In the data rows, 500 means zero.
Two rows play each game, the first against the second. How much does the first row win by? 20 is about a draw, 40 a big win and 0 a big loss. Wins can go round in a circle: one row can beat a second, the second a third and the third the first. Each row has two weighted sums of its numbers, A and B, taken from their middle values. A row wins by its A times the other's B, less its B times the other's A.
[260 544 544 589 426 718 353 556 479 246 423]
[228 374 539 574 371 543 349 536 512 348 496] 26
[436 548 470 490 436 443 513 697 596 670 480]
[800 278 518 281 431 385 526 517 583 570 551] 18
[408 547 679 402 739 612 658 367 356 437 292]
[607 598 620 559 613 539 700 386 432 530 494] 28
[594 622 376 377 458 388 338 573 552 695 548]
[743 443 584 432 553 553 606 587 393 632 469] 25
[636 537 473 379 332 487 485 547 517 529 502]
[620 494 266 415 351 443 475 621 750 581 590] 27
[579 567 341 449 342 510 420 690 635 641 433]
[465 556 599 513 723 526 737 272 376 280 447] 29
[204 516 569 501 644 621 764 485 150 515 487]
[437 575 759 535 666 529 660 411 204 460 310] 32
[504 552 413 400 440 428 552 448 492 573 516]
[548 496 267 412 373 524 417 634 719 587 606] 20
[252 293 409 524 398 562 233 545 581 293 505]
[288 628 304 576 421 519 208 430 498 411 499] 28
[549 462 306 591 395 452 460 629 707 594 485]
[185 415 478 625 409 585 289 564 563 393 555] 29
[194 278 611 565 432 623 575 416 249 425 797]
[646 612 319 494 397 446 400 679 652 562 495] 18
[335 297 414 589 306 627 211 585 643 469 379]
[460 539 618 504 757 509 663 285 427 278 475] 8
[552 584 488 531 440 563 462 691 600 608 574]
[461 759 610 414 559 695 616 483 416 535 431] 25
[682 464 355 405 473 338 384 614 665 551 579]
[543 476 257 470 379 530 354 587 663 668 432] 24
[566 720 621 403 529 714 488 625 321 567 510]
[256 587 584 490 712 557 917 505 000 643 573] 8
[595 480 647 555 545 458 448 137 269 328 405]
[428 253 559 469 309 455 376 604 585 501 556] 25
[469 309 536 514 311 300 378 088 518 328 543]
[561 488 487 536 419 433 551 483 476 519 544] 17
[608 582 411 422 454 514 537 578 491 522 541]
[694 495 538 440 572 421 596 371 389 419 457] 24
[315 159 336 525 334 498 214 573 631 303 394]
[314 282 503 615 358 560 247 556 554 411 381] 27
[247 616 175 453 460 571 184 494 585 428 454]
[405 303 389 604 251 576 217 550 559 490 373] 15
[516 531 337 495 431 541 462 574 658 687 446]
[604 569 422 449 479 433 469 660 440 570 591] 21
[301 412 531 648 332 691 263 463 485 356 597]
[558 541 286 458 551 420 410 640 626 623 564] 27
[550 559 326 470 472 516 317 539 660 620 497]
[574 416 549 660 334 421 321 262 409 288 539] 23
[499 529 746 540 708 471 717 234 415 293 461]
[473 525 821 557 782 581 773 245 401 525 387] 19
[591 459 375 566 461 581 345 639 645 711 620]
[628 423 510 484 403 429 566 572 607 637 570] 12
[698 610 482 546 520 469 532 354 432 469 525]
[482 570 373 571 328 437 369 266 368 355 525] 16
[658 623 526 751 670 394 702 441 482 805 377]
[514 477 198 446 495 441 391 615 711 571 559] 16
[566 492 708 491 718 565 698 248 332 293 486]
[682 353 449 420 318 386 467 535 616 556 589] 27
[414 451 647 510 668 506 636 326 322 491 352]
[663 487 426 527 504 425 569 570 636 761 486] 16
[431 791 501 361 508 696 515 634 398 549 502]
[491 564 784 589 747 553 823 460 270 473 344] 27
[509 567 485 431 446 497 508 595 517 642 502]
[475 471 253 509 460 454 388 684 696 582 496] 13
[458 575 267 505 470 493 416 637 551 676 541]
[514 552 673 506 742 535 613 355 309 435 436] 27
[542 502 721 438 650 403 741 379 430 476 493]
[253 340 522 613 357 614 371 574 578 407 390] 27
[550 507 343 525 461 503 405 634 654 625 462]
[210 394 429 651 048 622 394 556 586 311 376] 15
[471 515 642 572 712 520 687 210 236 198 405]
[572 562 348 483 432 543 406 666 733 589 509] 27
[636 398 337 457 341 429 359 549 773 555 450]
[540 605 410 429 491 498 366 675 620 620 440] 23
[624 554 532 549 601 495 529 331 435 417 544]
[654 525 476 463 455 535 430 481 486 609 510] 12
[646 486 576 566 542 467 512 389 414 523 481]
[598 609 456 451 493 505 541 635 505 581 448] 18
[371 156 488 372 331 521 268 616 598 376 535]
[568 460 371 453 412 573 382 631 642 662 592] 32
[222 419 549 611 384 527 451 472 530 344 484]
[596 554 463 437 389 417 426 670 594 617 672] 27
[686 576 549 726 504 236 459 556 555 774 276]
[619 501 488 540 502 466 514 243 340 396 451] 31
[476 576 826 492 655 507 654 182 377 390 403]
[161 234 467 688 348 572 399 565 388 345 474] 27
[609 588 505 477 485 632 499 444 393 454 593]
[483 520 303 371 456 586 523 579 660 522 564] 22
[567 602 581 638 553 434 594 563 596 628 487]
[591 553 585 506 450 453 441 260 283 331 556] 12
[451 387 545 508 731 512 638 281 229 299 396]
[594 645 365 378 472 497 511 633 487 587 528] 15
[523 400 291 563 497 503 335 583 718 631 524]
[413 353 654 531 697 442 665 304 342 365 494] 14
[582 322 389 278 209 384 469 562 735 553 653]
[608 561 500 517 530 515 495 651 627 558 471] 22
[717 543 483 481 528 419 619 653 573 690 420]
[574 498 337 469 423 400 354 645 737 623 409] 19
[581 535 549 465 478 490 402 624 636 695 551]
[656 474 302 308 420 294 360 585 696 605 653] 18
[408 487 797 459 850 477 788 339 376 363 480]
[561 515 234 423 479 318 443 646 645 502 438] 18
[533 530 304 551 329 683 457 686 692 577 615]
[767 453 584 446 489 262 519 507 694 844 511] 26
[658 497 471 503 505 324 468 643 658 787 583]
[601 645 626 521 455 367 614 653 498 685 397] 27
[676 522 426 646 491 392 477 476 463 839 578]
[260 482 539 452 575 434 706 606 246 658 648] 10
[517 425 791 531 724 611 696 312 262 474 509]
[577 576 788 512 671 550 659 372 309 402 526] 21
[390 375 673 439 706 493 704 111 384 193 513]
[495 622 589 517 506 450 638 512 473 602 427] 12
[569 417 784 490 606 421 751 429 302 657 497]
[535 416 606 502 626 514 593 248 278 280 455] 27
[694 434 581 465 366 366 575 654 615 713 456]
[560 569 310 474 459 479 394 634 585 682 512] 23
[547 499 378 507 450 463 531 593 633 646 506]
[647 518 698 319 556 286 633 572 445 702 415] 23
[418 499 608 554 737 532 751 274 331 310 411]
[252 255 518 624 384 656 241 509 455 393 578] 30
[509 530 350 575 436 495 406 637 589 581 459]
[362 543 244 560 332 471 230 398 545 361 477] 22
[631 626 527 565 528 674 651 581 422 620 500]
[642 725 434 491 466 543 478 571 475 524 565] 23
[575 531 389 452 411 449 506 578 687 559 568]
[563 506 714 478 823 520 619 240 385 287 441] 16
[486 488 324 622 494 493 409 647 673 662 643]
[676 319 379 308 281 467 337 508 690 624 579] 23
[463 462 694 585 565 505 535 150 377 200 389]
[483 574 318 584 401 593 403 650 604 735 498] 12
[597 601 427 434 291 556 582 609 545 621 432]
[626 424 395 451 419 458 276 631 806 658 459] 17
[214 415 541 531 390 680 358 566 493 423 496]
[658 342 552 181 409 336 633 584 546 597 638] 19
[346 912 516 347 518 816 626 525 260 369 519]
[599 538 716 462 666 562 718 494 295 533 316] 11
[465 551 708 449 919 555 638 212 256 289 427]
[392 539 663 509 830 458 720 270 414 352 501] 24
[676 543 349 578 442 501 477 628 613 524 562]
[492 313 385 524 425 380 402 631 729 603 535] 34
[388 423 788 523 833 483 715 274 374 214 509]
[552 484 389 432 436 494 462 640 529 569 538] 24
